In the data rows, 128 means zero.
Each row of this table is followed by its label. One hidden rule gives the labels. It looks at one to three of the table's principal directions, none of them among the few with the most spread.
[102 122 168 136 147  94 145  93 130 142 114 155 112 149 153 142 132 129 120 121 140 141 139 116 153  87  94 133 143 177  81 115 135 130 140 144 134 130 154 124 125 157 139 101 150 120 154 135 153 141 101 177  75 113] G
[102  72 183  90 104 112 147 111  79  84 163 196 217 151 113  58 131 133 215  88  93 143 128  79  68 192  88 175 198 150  58  66 146  99  94 227 144 134 218  22 140 181 162 127 136  84 182 166  47 198  49 181 104 153] A
[135  59 114 112 151  93 179 122  81  39  55  94  98 127 167 132 106  43 109 135 127 149 115 144 149 114 105  44 188 147 123 105  68  91 161 117 142 129 123 120 121 145  41 117 218 126 136  27 106 151 101 134 152 122] F
[151 179  70 173 150 149 101 167 151 101 116  75  53  65 183 177 119 131  80 180 122  97  96 188 128 143 143  53  96 100 160 199 141 162 164  83 127 154  25 168  89 101  53 124 150 125 110  82 154  80 189  97 187 131] E
[149  83 168 137 167  37 133 152 153  52 131 148  77 110 100 183 114  36 123 136 146 155 137  67 146  47  26 183 207 128 139  71 136  52 160 199 163 111 150 127  88  96  54 104 233  76 161  90 187 143  98 193 129 163] E
[104 113  93 122 107 144 103 163 161 113 145  81 143  92 112 132 117 129 138 125 129 135 112 144 139 132 113 133 136  91 189 119 140 156 120 120 116 126 110 140  99  83  84 185 130 135 104 115 126  77 178  84 140 163] G
[181 192 119 164  75 203  84 166 110 177 205 165 199  97 119  95 132 178 183 112  71 115 148 158  78 196 177 140 106  73 141 197 152 109 133 157 117 132 164  81 177 139 201 131  52  94 142 201  80 134 149 122 141 112] A
[111 130 122  91 108 156 149  75  94 181 136 146 189 166 112  34 151 186 168 108  99 125 137 135 105 180 193 153  98 148  64 109 134 143  84 128 134 157 158 102 177 166 215 138  51 133 129 179  73 150  93  91 106  93] E
[ 94 132 113 113 112 159  99 132 164 164 159 132 152 123 116 117 136 174 154 127 117 127 135 114 116 144 130 173 101 115 137 118 184 175  88 151 125 150 133 114 110 108 164 154  90 135 121 174 102 119 134  98 120 153] F
[131 146 147 157 152 108 133 105 135 146  99 116  76 147 155 176 136 119  75 125 153 136 155 151 191  57 100  57 147 161 122 178  80 136 186  95 127 112 130 153 137 160 105  97 152 152 131 100 180 108 132 154  78  89] A
[112 168 145 146 119 116 104 142 155 162 156 154 130  99 143 120 131 163 134 129 112 123 115 109 107 141 119 208  98 127 106 101 189 133  95 162 142 147 115 136  87 106 148 117 114  86 144 174 149 122 135 158 139 147] A
[150 108 119 130 144 114 154  88  85 128 106 118 119 128 154 119 128  77 124 129 147 142 139 134 143 124 169  89 135 156 135 115  91  85 148  95 143 116 114 156 156 142 139  97 157 151  97  97 131 161 129 139 130 103] C
[140 142 125  99 159  79 159 121 115  78 116 134 104 124 101  82 134 132 123 159 121  92  77 107  69 195 158 185  98 127  63  85 134 108  88 132 150 155  73 148 113 119  99 114 127  95 134 121 149 138  99 126 181 140] E
[112 157 142 124 130 107  96 125 162 152 168 136  98 128 106 138 150 177 119 129 141 104 133  90 129 102  94 179 132 134 106 114 160 156 106 157 141 149 115 140  94 122 135 131 106 122 126 160 169 102 122 127 114 139] F
[140  98 174 149 155  87 163 113  78  83  63 125 101 134 189 151  97  77 105 144 153 134 114 127 146 118 122  66 170 178  89 107  86  97 158 123 149 130  93 133 140 148  97 102 197 113 141  65 111 175  96 186 131 123] C
[173 135 203 159 120  79 125 144  99 114 156 185 144 128 114 137 110  81 134 116 136 147 138  87 118  90  95 170 189 141 110 106 110  43 158 193 149  93 154 116 154 139 145 100 165  77 162 137 136 170 102 209 133 131] E
[172 201 143 163 140 122 124 120 115 176 128 145  77 124 164 158 140 148  84 141 139  98 135 129 122 117 167 126  77 137 109 169 116 118 140  91 125 125 100 179 131 142 156  71 111 132 116 141 191 134 139 165 136  91] G
[179 181 105 159 113 163  89 169 123 119 174 118 132  69 131 124 115 140 139 144  96 113 120 154  85 172 162 121 120  82 156 178 135 118 147 133 129 131  93 133 128 109 109 133 117 101 120 135 116 113 170 111 193 128] A
[139 144 136 127 135 109 125 122 117 106 140 136 121 118 106 110 118 123 123 140 138 116 106 116 107 146 140 143 140 145 102 114 121 103 124 136 142 127  91 144 134 125 118 125 130 113 130 123 134 127 125 129 163 125] B
[128 171 100 150 158 111 111 139 171 128 131 103  88  99 112 143 133 136 100 170 158 101  83 141 122 155 156 157  68 117 145 125 160 137 115  85 137 135  25 190 105  76 112 130 112 127 102 134 183  91 176 109 162 150] A
[ 95 152 207 147 171  81 111  87 154 159 119 159  67 132 154 184 107 164 105 152 187 101 131  56 142  98 105 178 125 212  54  84 164 151 105 146 153 154  83 172 100 117 149  95 145 118 134 147 182 150  92 202  92 133] B
[185 195 141 182 123 187  90 151 121 177 156 147 129 108 155 159 120 170 136 145 116 100 147 143  97 163 184 118  79 104 141 197 153 134 144 112 118 131 108 127 155 121 184 108  84 116 124 171 113 150 150 144 152 112] A
[139 115 154 110 131 102 109 106 102  89 182 144 156  80 111  72 103 132 200 137 102 131 135  79  80 185 132 175 197 146  64  76 141  93 109 216 185 176 123 101 141 127 123 135 148  72 138 137  82 168  80 142 143 140] F
[105 109 135 114 167  84 148  97 134 105  86  90  89 123 135 126 113 122 108 155 159 115 108 120 150 135 141 125 130 163  91  85 114 142 117 106 153 159  65 173 120 107  87 138 153 130 108  89 150 120 115 122 119 133] E
[139 148 104 176 126 159  95 185 170 135 130 108 113  94 138 196 119 117 114 139 145 114 116 155 145 132 120 119  89  83 213 161 160 132 143  89 105 110  95 147 102  72 111 138 126 129 114 130 162  93 192 131 142 157] F
[ 99 118 124  76 128 120 160  80 121 154 110 121 133 167 111  82 149 161 123 106 118 127 145 121 137 127 146 141 113 148  83 114  96 157 101 113 122 141 173 136 137 159 137 129 100 157 120 134 139 119  96 102  89  96] E
[140 134  95 102 139  86 161 115 100 119  88 112  86 104 170  91 134 103 104 150 112 127 100 112 103 145 170 165  89 131  98  67 127 100  84 113 160 165  80 181  88 112 110  91 155 113 107  93 150 152 113 124 190 124] E
[ 98 106 105 121 151 131 123 100 167 154 122  97 116 125 127 140 133 122 129 139 149 147 146 133 163 104 138 131 107 136 160 117 150 161 129 107 135 133 110 156 122 100 133 142 134 161  94 131 136 115 150  99  99 138] A
[160 160  28 151 111 193 115 194 160 138 126  72 127 102 130 137 161 126 104 129  88 122 114 221 128 153 162  90  46  21 244 209 142 151 152  50  88 106 112 138 103  90  95 148  93 147 101 126 144  62 222  54 180 133] A
[149 104 148 138 120 137 125 116  95 138 106 104 129 110 172 144  95  99 137 122 131 158 164 119 155  94 141  91 168 145 145 115  92 113 149 125 143 131 140 143 144 122 126 129 166 132 109  92  98 160 121 141 127 110] A
[155 141 144 107 119 104 156 106  74 122 127 149 127 129 173  85 142 129 136 122  81 146 141 116  87 129 141 129 139 132  71 128  99 119 128 159 143 141 166 115 126 184 132  84 151 113 142 120 109 180  86 158 142 103] F
[134 141 209 120 100 127  94 108 110 170 201 188 187 131 110  87 128 187 199  94  96 137 182  60  93 142 110 204 181 144  61 104 146 124 105 231 159 150 208  71 150 160 197 123  99  85 157 203  83 180  64 178  84 126] D
[115 104 147 126 153  61 126 135 151  75 107 123  82  97 113 160  84  61 104 152 165 156 101  77 143  70  79 173 173 165 127  51 129  82 124 154 157 121  80 177  88  77  66 126 207 101 135  77 166 127 123 153 172 152] A
[ 96 106 120 113 148 110 162 106 130 111  91 119 115 143 161 124 139 124 122 136 123 141 114 143 133 126 117 109 112 143 106 119 133 160 126 113 124 137 129 122 109 147 110 118 151 139 137 112 127 138 118 134 108 132] F
[218 190  50 148 114 181 139 168  94 121 136 109 137 108 119  95 155 120 119 135  72 105 119 213  87 203 211  69  64  41 172 232  82  89 163  63 105 113 121 129 170 142 120 103  80 129 116 123 132 109 173  82 189  86] F
[110 112 113 125 119 161 134 128 155 169 118 123 173 159  88 124 138 138 151 110 139 140 139 146 156 136 146 147  84 108 170 125 139 133 113  86 104 109 162 122 160 105 178 153  75 151 122 164 129 114 145 103  83 127] F
[155 170 131 118 102 156 125 133 130 189 156 160 145 156 103 123 160 166 132  99 105 125 163 114 108 116 148 175  77  94 141 160 123 130 112 115  98 104 204 128 138 145 185 102  72 145 128 182 159 132 126 132 114 100] C
[102 109 168 168 156  85  80 147 195 130 138 104  69  85 142 229  90  84  90 147 196 141 141  88 192  34  65 153 171 151 190  95 161 138 157 155 146 112  72 188  75  55  75 148 206 130  98 103 182  98 170 166 112 181] F
[183 160 131 162 107 155 130 166  85 116 135 177 179 106 124  94 104 107 159 137  99 121  95 142  68 211 181 152  99 108 116 129 145  45 116 138 132 120 112 102 169 117 176 104 102  69 161 153  85 172 126 156 198 124] F
[132 151 181 126 153  76 127  83 104 125 147 158  96 118 160 109 126 149 130 148 125 125 132  81  99 117 124 158 161 184  33  99 139 129 124 187 173 163 101 136 118 161 136  92 159  97 141 134 126 172  79 174 134 119] B
[ 96  79 113 124 140 126 135 136 145  87  98  97 122 119 140 154 112  97 131 133 143 143 118 139 155 119  95  91 152 131 160 114 129 145 138 117 123 127 121 120 108 109  80 152 169 140 126  89 116 118 138 120 116 153] F
[143 130 109 100 138 123 173 136 113  98 100 136 145 176  92  83 161 138 130 138 110 112  89 146  83 180 155 143  73  94 105 129 123 128 103  96 112 121 124 105 144 144 143 124  89 127 146 139 116 144 109 105 155 131] B
[ 56  67 225  87 121  79 115  75 132 131 176 162 161 142 137 115 120 172 196  97 132 156 173  32 131  78  40 197 233 192  50  44 161 180 100 250 157 160 211  74 104 163 146 155 165 110 152 162  90 171  51 185  32 159] D
[132 100  76 129 123 191 133 136 136 149  80  75 136 154 126 155 119 106 108 138 149 144 142 180 176 106 172  43  95 104 210 171  97 157 148  49  97 107 109 143 169 106 143 164 106 195  88  96  89 114 167  56 127 118] F
[ 90  83 113 110 134 120 135 130 149 106 102  94 123 143 127 149 132 110 121 129 155 138 122 132 162 112  99  93 142 126 161 117 116 161 127 110 121 123 119 127 114 119  99 153 148 166 109  99 124 114 135 109  97 157] F
[114 144 156 143 152  82 107 120 159 115 152 162  98  94 123 141 104 115 130 153 136 139 117  85 121 104  90 188 154 168  83  90 172 102 123 191 165 147  97 142 103 108 116 107 165  82 156 138 153 135 109 167 141 142] F
[147 124  72 127 121 180 150 129  97 125  97 123 143 146 138 109 138 110 119 124 106 123 127 186 129 170 172  47 101 115 146 182  99 110 143  82 110 122 138 103 164 156 141 112 104 153 128 111  92 132 133  90 148  96] C
[146  94  92 118  87 179 130 176 126 108 141 115 206 149  64 100 143 116 170  88  91 145 140 174 135 150 111 103 148  53 197 162 104 106 145 121  97  96 207  59 167 128 127 177  88 126 147 138  85 101 144  78 115 130] C
[149 154  91 134 109 181 102 148 129 141 148  99 133 106 143 123 133 162 135 137  95 119 142 164 115 150 157  84 115  86 154 189 125 169 141 119 119 146 118 116 135 131 124 148 101 140 111 130  91 113 152  80 148 121] F
[199 187 160 206 114 178  75 183 137 178 165 156 118 100 158 215 102 125 118 143 137 123 159 127 119  91 149 129 100  94 197 197 158 113 170 128 105  92 118 144 144  97 177 110 123 119 121 160 131 150 175 170 159 131] G
[153 127 182 143 125 112 110 145 120 111 166 169 148 123 100 141 113 118 156 118 133 120 142  87 110 140 101 162 173 127 115 120 128  85 137 184 140 116 156  99 145 128 136 121 139  94 150 149 127 153 102 180 116 144] F
Which label does each new row get?
[137 109 135 141 123 136 105 145 125 122 120 106 108  96 162 170  94  99 121 135 142 139 144 109 146  96 118 108 162 132 165 115 124 124 138 138 138 132 110 146 109  98 103 138 172 130 107  92 111 138 138 133 152 141] >> C
[127 149  93 120 112 123 146 155 131 117 111 137 126 145 107 115 147 111  88 121 123 124  92 154 122 134 126 125  93 107 143 143 108 107 120  98 105  99 123 138 118 136 115 113 111 138 138 120 159  99 147 114 160 124] >> F
[186 172 132 140 128 122 129 146 102 121 142 142 115 123 118 112 140 128 109 129 105 107 124 133  92 145 152 140 117 101 116 156 109  92 141 129 133 118 121 135 133 139 121 101 119 102 135 132 145 131 128 137 178 109] >> A
[106 107 150 110 111 130 120 130 141 159 122 121 145 149 112 128 128 148 132 106 139 138 144  95 146  95 112 175 132 128 141  82 139 146  97 135 126 127 153 132 112 105 149 157 113 133 121 143 122 126 119 120 116 140] >> A
[152 173 185 135 126 120 118 115 121 165 191 213 145 156 109 125 163 176 161 108 113 109 157  77  77 140 115 201 112 130  78 143 160 114 116 178 125 117 199  88 137 173 205  74  90 107 162 213 154 172  87 198  93 118] >> C
[ 82 100 182 108 121 107 137 117 148 134 131 159 151 179  93 140 133 143 127  93 151 138 139  95 149  84  67 160 158 154 112 107 123 149 121 154 105  96 195 102 125 150 137 143 125 142 154 151 143 120 103 159  65 138] >> F
[121 116  88 130 119 171  90 168 185 148 135  64 127 112  96 162 124 138 117 129 140 122 145 152 167 115 133 119 110  70 225 153 137 175 132  97 111 124 106 151 115  63  97 193 108 160  81 123 128  66 186  57 126 159] >> B
[117 148 108 106 139 112 150 122 107  79 134 147 136 139 107  69 153 152 127 145 117  81  65 145  68 231 151 125 104 132  63 132 132 129  99 129 132 144  78 104 129 161 117 117  98 117 143 136 118 125 112 117 161 140] >> F
[130 145 126 157 171  74 154 102 115 105  71 103  48  96 205 167 114  81  72 160 158 132 102 144 155 106 135  75 117 175 108 125  95 111 158  77 146 133  57 200  99 132  70  71 198 133 113  63 196 131 144 176 137 109] >> C
[129 189 154 135 122 137 114 124 141 172 151 148 128 145 116 116 143 207 123 132 116 100 127 128 110 138 141 158  94 128  76 160 141 169 114 132 120 146 125 128 140 148 165 129  67 117 145 177 142 113 119 129 108 111] >> G
[105 116  98 125 145 122 158 126 131 108  68  94  97 147 150 143 135 119  88 144 149 118  94 165 154 128 130  71 100 137 131 135 109 153 130  67 113 130  85 148 118 131  98 130 134 157 121  87 144 107 141 108 125 126] >> G
[ 92  89 188 119 135  95 128  73 111 133 131 152 126 150 147 140 116 126 146 113 158 150 163  78 164  74  78 109 211 207  72  92 111 130 138 178 153 139 164 107 142 170 148 117 165 136 141 121 114 164  72 175  56 117] >> E
[ 52  51 199 117 195  37 125  78 199 115  98 101  54 135 129 214  94  87  98 146 216 156 157  51 219   0  38 164 198 210 121  41 148 167 142 166 161 135 105 183  81  81  68 151 230 148 107  87 186 119 106 169  44 171] >> G
[112 134 140 123 118 137 128 127 122 133 118 134 129 139 140 121 128 156 118 116 117 121 125 129 125 127 115 125 132 141 102 128 130 148 119 133 120 134 142 113 112 144 123 132 120 120 147 131 118 120 116 130 134 118] >> A
[ 98  76 147  97 119 112 125 159 164  90 165 148 164 140  83 132 146 132 182  99 108 145 134  84 103 113  43 211 157  86 155  82 181 146 105 189 112 113 214  65  79 113 109 160 144 106 160 161 125 129 111 143 104 184] >> C
[123 164 123 155 158 113 101 106 138 124 147 120  86  73 180 131 121 150 132 169 120 115 122 134 121 158 135 103 137 158  77 144 157 149 140 155 173 185  56 141 111 133 108 104 150 102 126 125 128 132 125 142 128 130] >> C
[ 97  93  74  84 107 171 156 126 137 145 110  91 163 184 109 102 182 159 131  89 105 129 146 179 151 136 128  82  94  77 176 170 103 193 124  74  80 112 203  90 133 160 130 161  78 191 111 136 116  91 142  62  72 121] >> F
[171 119 136 137  90 153 134 145  82 126 151 170 196 147  91  92 128  96 160  89 104 145 144 139 116 144 135 121 162 110 143 142  98  48 148 150 121  90 195  76 186 155 172 122 107 107 156 146  90 151 115 139 137 105] >> F
[203 146 102 167 126 127 115 184  88  58 140 116 119  55 150 135  96  61 131 161 115 114  93 150  83 192 163  91 147  86 166 148 108  53 158 133 147 124  56 140 135 100  76 113 174  89 115  80 111 147 159 141 222 148] >> G
[127 107 147 131 155  83 145  98  99  90 108 148 103 109 151 134 101  72 126 142 158 134 110  93 123 135 127 128 158 188  94  74 120  69 125 139 157 129  96 151 123 128 113  87 186 115 129  93 142 167 104 177 149 127] >> C
[121  79 139 120 116 116 152 131  79  79 110 139 147 127 178 114 113  75 130 121 118 153 112 130 111 124 111  92 178 146 126 103 121 110 141 163 130 112 135  94 115 157 107 125 191 122 138  88  66 171 116 152 163 148] >> E
[182 164  99 110  70 180 144 124  35 135 168 190 210 125 131  10 140 145 181 102  34 135 127 153  38 214 197 126 128 112  67 154 115  63 109 172 133 140 188  57 185 199 201  95  73  86 168 165  36 182  90 111 197  74] >> G
[104  94 113  70 110 135 154  94 112 143 153 141 182 160 112  55 176 162 184  88  81 140 158 120 104 160 128 160 128 109 103 110 134 152  96 157 127 144 224  71 132 174 163 131  95 140 131 168  96 148  89 108  78 123] >> F
[114 161 141 128 129  98 131 131 151 138 143 170 126 146 103 123 153 142 117 123 129 123 112 115 119 131 101 170 105 131  98 130 138 117 113 143 127 118 141 125 119 146 145  96 107 119 155 163 175 120 116 161 104 132] >> F
[126 133  61 116 123 149 162 138 112 111  97 106 140 130 134  87 147 121 115 135 112 112  76 185 103 194 180 106  61 100 145 136 129 127 108  64 105 124  92 137 124 126 120 130 100 141 116 116 124 108 163  84 174 126] >> G
